rotation ticks, each row followed by its count of ticks:
The counts run from 0 to 213.
[ 16  16  19  -4   9  13   4 -20  30   5  25  21   7   2  11  -2  10   8
 -10  14 -23 -33  14 -25  23  -4  11 -34  17  -4  -1  46  12   4  -3 -11
 -12   9   4   3 -42  24  28  32   5   0 -14  33 -31  -1  -7  -9  -2  -6
 -18 -12  20  -9  18 -27  -6  45 -21 -14  -7 -13   9 -10]
156
[  5  21  22  -6   7   9  12 -13  24   6  18  13  13   6  17 -10  -3  -8
 -17  11 -17 -31  13 -13  28   0   6 -36  14  -1   1  41  15   7 -10  -8
  -3  13   0   5 -49  27  26  29   3  12  -3  31 -40   2  -3  -3   2 -11
 -16 -13  22 -18  15 -41   1  42 -21 -13  -4 -14   4 -11]
157
[ 20 -39 -13   0  11 -16   4 -26  13 -15  13  18 -22  11  -6  -3  -2 -14
 -23  -1  24   7  23  27  -7   3  20 -32  24  46  -5  33  18  15   2 -31
  -7 -11  -5  -3 -10  27  15 -11   0   2 -10  45  -6 -29  -6   4   6  -6
 -11 -19  18  -4   2 -44  14  23  -4 -12  -6  11  17  -9]
140
[  8 -14 -28 -28  21 -28  -8 -34   4 -20  30 -10  10  -8 -17   9  -7  29
 -19 -35  -8  20 -17  36 -12 -14  -1   5 -26  -8  49   9  -6  15 -35 -28
   1  -8 -19 -17  21   1 -11 -13 -10 -13  12   6 -12  -5 -32   1  -1  11
   8 -26 -25  13 -22  -5  -7 -20   0  12 -10  30 -13  -1]
165
[ 20  -3  -7  -2  13  -1   1  -6  18 -31  11 -31  -4  13  -6 -24  -6   4
 -13  10  -3   5  27  17   4 -14 -29 -37 -19  32  24  30  10  13 -41 -28
  -1  13 -26 -15  33 -12  16 -23  15 -22  -8  27   2   8 -11  11  12 -24
   3 -45  -6   3  -1 -33  16  -1  -5  19  -7   8  14 -14]
180
[ 18 -35 -25  -1  20  26  -2 -11  22 -10  12  13 -26   8  -4  -3  22   2
 -10  25  -1  10  20 -18 -18  -2  25 -25   2  43 -10  39  33  -4  -2 -26
  19 -13 -11 -21  -3  -2   0  -2   8 -33 -16  36   0 -23  24  22 -26 -10
 -12  -3   2   6 -22 -25  10  20  -7 -14   1  -7   5 -29]
137
[  4 -21   4 -15  17 -38  -3 -35   1 -13  30  18  -1 -13 -34  12  -7  37
 -17 -31  -5   6  -5  45 -14   1  41 -14   8  -6   7  25 -19  12  -3  -5
 -30 -27  -2  10  -2  18   5  24  -9 -18   3  18  -8  -6 -34 -30   9  12
  -1 -17 -22  14 -18  16  -1  -8 -13 -18 -14  22  -3  21]
84
[-20 -22 -22  -4  10  17 -10   8  -8 -14   9   7   5  12 -21  12  10  31
  19  15 -10 -29 -10   8 -33 -26  28 -15  -9  -2 -10   4 -26 -17 -12   9
  -7   5 -14  20  14 -31 -24  24   9 -39  24  -9  18   6  44  -6 -19   1
  -1   4 -27  23 -22  17  -5 -29  21   2  -1   1  12  28]
191
[ -5 -12 -20 -12 -11 -27 -12  -2 -14 -15  25  25 -13  -1   4  31 -13 -29
 -15 -28  17   9 -18  19  12  -4  16  20 -28  -3  -6 -44  -7  38 -16  -6
  14 -24 -22  32 -33  -7  -7 -18  -6  11  21   5 -25 -11  19 -17 -15  27
  10  -6  -1 -23 -16  -3  -3 -20   6 -17 -32  33 -10  -1]
62
[-22 -21 -14  -3   7  -6  -5  20 -23 -27  17  11   9   1 -11  23  -3  10
  18   1  -7 -22 -11  19 -14 -20  27   1 -12 -15 -24 -19 -17  -5 -17  22
   0  -1 -14  35  -4 -32 -26  21   3 -26  29 -10   0  16  33 -12 -26  16
  -6  -2 -23   2 -24  22  -4 -40  17 -10  -4  11   3  26]
189
[ 18  37   6  10   8  15 -15   8  34 -14  10   3  -6  13 -15 -12   6  15
  -2  41  -5 -11   4 -36  12 -18 -39 -29  -6   1 -16   4  -5  -2  -4  -6
 -42  21 -27  -3  14 -11  41  -2  16 -35 -21  18 -16  14   8 -26  15 -12
  12 -20  -2   8  20  -1 -12  15  13  -4  -2   5  36  -4]
113
[ 13 -29 -31   0  12  38  -6  -7  19  -9   7   9 -27  11   1  -3  22   8
  -2  36  -5   6  12 -29 -15  -7  23 -24  -5  30 -14  29  28  -5  -3 -18
  25  -7 -14 -12  -6 -11  -3  -2  14 -43 -12  26  -3 -20  36  18 -33  -9
 -11   5  -3   4 -25 -18   9  19  -4 -15   1 -18   0 -28]
136
[ -7 -41 -28  -9  29  -7   1   3 -13 -37   8   6 -18  -3  10  11 -13 -11
  -9  -2  16  32   7  40 -13  -6   7  -1 -15  17 -25 -15  18  -4 -15   6
  37 -27 -29  10  -4 -15 -26 -27  -9 -20   6  28 -22  -7  22  18 -38  14
  -2   2 -21   2 -21 -13   9 -17  -4 -16   4  16 -12 -19]
204
[ 12  -8 -27 -15   8  19 -24 -25  25  15  21  28  -1   1 -20  15  28  50
 -13   8 -20   1 -30 -36 -22 -18  28   8 -10 -17  14  27 -11   0   5 -18
  -7  -9  -7 -18  -3  -1  -2  20   2 -38   7  -1 -13 -20   0 -10 -14   2
  -3  19 -22  34 -33  23 -21   8  -1 -11  -2   8  -1  -5]
151
[  7  12   8   9  -6   8  -2  16   5 -21  -6  12 -10   5  26 -12 -18 -23
 -19  34  17   8  22   4  36  -2 -26 -22  -4  16 -35 -20   4  11  -9   7
   3  -8 -37  27 -16  -4  15 -35   8   1  -6  37 -43   3  38  -5 -18 -13
   3   0  14  -1   8 -37  11  12 -11 -19  -3   7   4 -31]
200
[  2  11  -9  -7  20  11 -27 -15  20   0  10   8   2   0 -30   0   9  61
  -4  28  -5   9 -16 -10 -16 -23 -15 -11   0 -32  -6  10 -28 -18  -1   2
 -41   1 -30  -5  30  -7   6  13   3 -46  -3   5  -9   2  -3 -22   3  -7
  15   7 -28  45 -14  20 -21  -2   9  -4  15  24  17   9]
27
[ 23 -21 -30  -1  11  27  -2   0  29  -9  16  -8 -19  22   0  -9  20  -4
  -7  18   6 -13  15 -26 -21 -12   0 -31  -1  37  12  32  27  -7 -17 -43
   7  17  -9 -22   5  -6   6  -4   6 -24  -9  18  13 -21  18  21   4 -12
  -7 -25  20   2  -7 -41   5  20  18  11  -3  -7  29  -9]
54
[ -8  -2 -15 -22  10  -2  10  -2  -6 -18  11  -7  21   8  39  -4 -15 -14
 -20 -21 -11  -7   3  30  16  -3  -2 -13 -15  -2  33  14  15   9 -46 -18
  45   6 -14   4 -35  11 -20  -9  -9  17  25  14 -37  -5   4  28 -22  -6
  -5 -24   5 -13 -11 -47  10   0 -16  18  -4   5 -18 -17]
161
[ -5 -13 -14  -5   9   1  -4  18  -8 -28   0   9 -12   0  29   1 -17 -27
 -18  14  16  22  13  26  19  -6 -12  -9 -18  18 -33 -23  22   5 -18  12
  36 -21 -32  24 -16 -13  -9 -33  -8  -7   1  37 -44   0  38  13 -38   7
  -2  -2  -3  -4  -9 -29  14  -6 -11 -19   3  11  -9 -30]
202
[ -2 -20   2  -5 -12 -28   0 -19 -12  -1  17  32  -3   5   4  11 -16 -24
 -32 -31  30  -4   7  45  12   3  11  -8  16   9  -5  -3 -10  24  -8 -12
 -13 -25 -15  28 -34  36   5  -8 -11  33  23  24 -31 -17   1 -13   9   3
   1  -5  22  -6   1 -41   3  10  -3 -11 -15  31   5   9]
143
[  8  24  12   2 -21  15   1   3   7   7   2  20  10  12  25 -10  -2 -14
 -26  14  -7 -16  20 -17  42  -7  -4 -22  -5  14   8  11   1  24 -22 -15
  17  -4 -16  24 -39   8  18  -5  15  12  13  29 -37  -8  33  -1 -14 -28
  -9  -6  14  -5  -7 -48   8  28 -29  -5 -20  -5 -14 -22]
75
[  6  14   5  -6 -19  14  -4   4   1  -1   8  13  10   7  34 -12  -9 -12
 -31   8  -9  -4  19  -5  44 -10   1 -11 -17  17   9   8   2  25 -30 -14
  32 -12 -22  15 -36   1   5 -15   9  11  17  27 -36  -5  30   6 -25 -29
  -9  -9  11  -7 -12 -48  11  17 -29  -4 -17   1 -24 -30]
76
[ -9 -47 -35 -10  25  -2  10  13  -9 -42  13  -9 -15   4   5  11  -9 -24
   4  -8  16  -3  18  41 -26 -11   5 -13 -10  31 -16  -5  26  -7 -26 -10
  32   4 -20   8   2 -18 -26 -17  -5 -15   4  18   4  -5  28  24 -26  11
  -6 -26  -5 -11 -14 -23  11 -23  15   0   0   7  13  -4]
121
[-11   5   0   6  -9   5 -20 -12   6  13  14  47   4  12 -14  11  13  10
 -15   6  16 -27 -19 -13  -6 -10   3 -16  27 -23 -26  -4 -37  -8  16   4
 -49   7 -13  25 -25  27  11  27  -6   7  22   9 -26 -14  18 -24  13  -1
   5  15  23  20   3 -15 -26  15  20 -12  10  25  27  32]
212
[-22  -6 -29 -16  15  -1 -18  -3 -15 -11  -2   9  14   5 -10   5  -5  48
 -11  -8  -2   5 -20  29 -20 -27  -4   5 -14 -30  10  -7 -38 -17 -29   5
  -5  -3 -26   9  25 -11 -34  -3  -9 -19  32  -3 -11   1  20  -4 -17  -5
  15   6 -30  39 -31   7 -12 -28  17  18  15  32  -9  14]
24
[ 12   1 -10 -21  20 -36  -9 -34  12 -14  31   2   2 -10 -30  12  -5  34
 -16 -32  -9  11 -21  19 -10 -16   6   3 -17 -22  29   3 -18  22 -19 -17
 -29  -4 -17  -8  14  10   7   7 -10 -22   1   4  -8   2 -44 -28  11  15
  13 -22 -21  10  -8  27 -14 -18   7  -6 -18  30   9  17]
167
[-11  -8  -5   2   2  -8 -18 -17   3   9  15  41  -2   7 -22  15  10  18
  -6  -3  25 -29 -19   4 -17  -6  11 -17  28 -19 -27   6 -37  -8  21  -3
 -55  -1 -11  21 -14  26   8  25  -4   5  19   9 -17 -12   8 -27  15   7
   9  16  14  23   5  -4 -23   8  19 -15   9  21  29  34]
211
[ 20   3  -1  -8  12 -19  -1 -10  16 -32  12 -25  -4   5  -9 -19 -16   0
 -15   4   6   8  30  23  -2  -6 -32 -30 -17  33  16  12  10  12 -31 -23
 -18   2 -30 -10  35  -4  28 -27   9 -13 -15  31   2   3 -16  -4  14 -12
   8 -52  -7   1   6 -28  18  -5 -10  13 -16  14  15  -9]
181
[ 14 -20 -35  -6  15  40  -4   2  30  -8  13  -2 -14  23  -2  -6  26  -4
   9  31   4 -17  10 -42 -27 -16   4 -26  -1  27   5  30  30 -11 -15 -35
  18  21 -12 -17   1 -14   4   6  10 -30  -7  14  13 -19  33  22  -7 -13
 -16 -11  13   0 -10 -25   2  17  19   9   2 -17  25 -12]
53
[  3  28  16   4  23  18  -8   3  29  -7  10  15   6   0  10  -4  -1  18
   7  43 -14 -19  12 -21  21  -4 -15 -34  14 -18 -43  16   9 -16   6  22
 -30  19 -16  12 -20   6  31  19   2 -31 -23  31 -36  22   6 -24  -4   1
  -8   3   5   4  23  -5 -10  30  -3 -28  15  -8  25  -1]
31
[ -4  -8 -31 -17   0   6 -26 -17   4  11  17  30   5  -4 -10  21  15  43
 -14 -11  -8   9 -37 -17 -14 -25  27  21 -22 -33  25  -3 -22   6 -11  -9
  10 -21 -19   2 -10  -8 -25   5  -3 -25  23  -9 -16 -24  15  -3 -27   7
   6  21 -21  26 -37  14 -21  -9   6  -6  -5  25 -20   3]
149
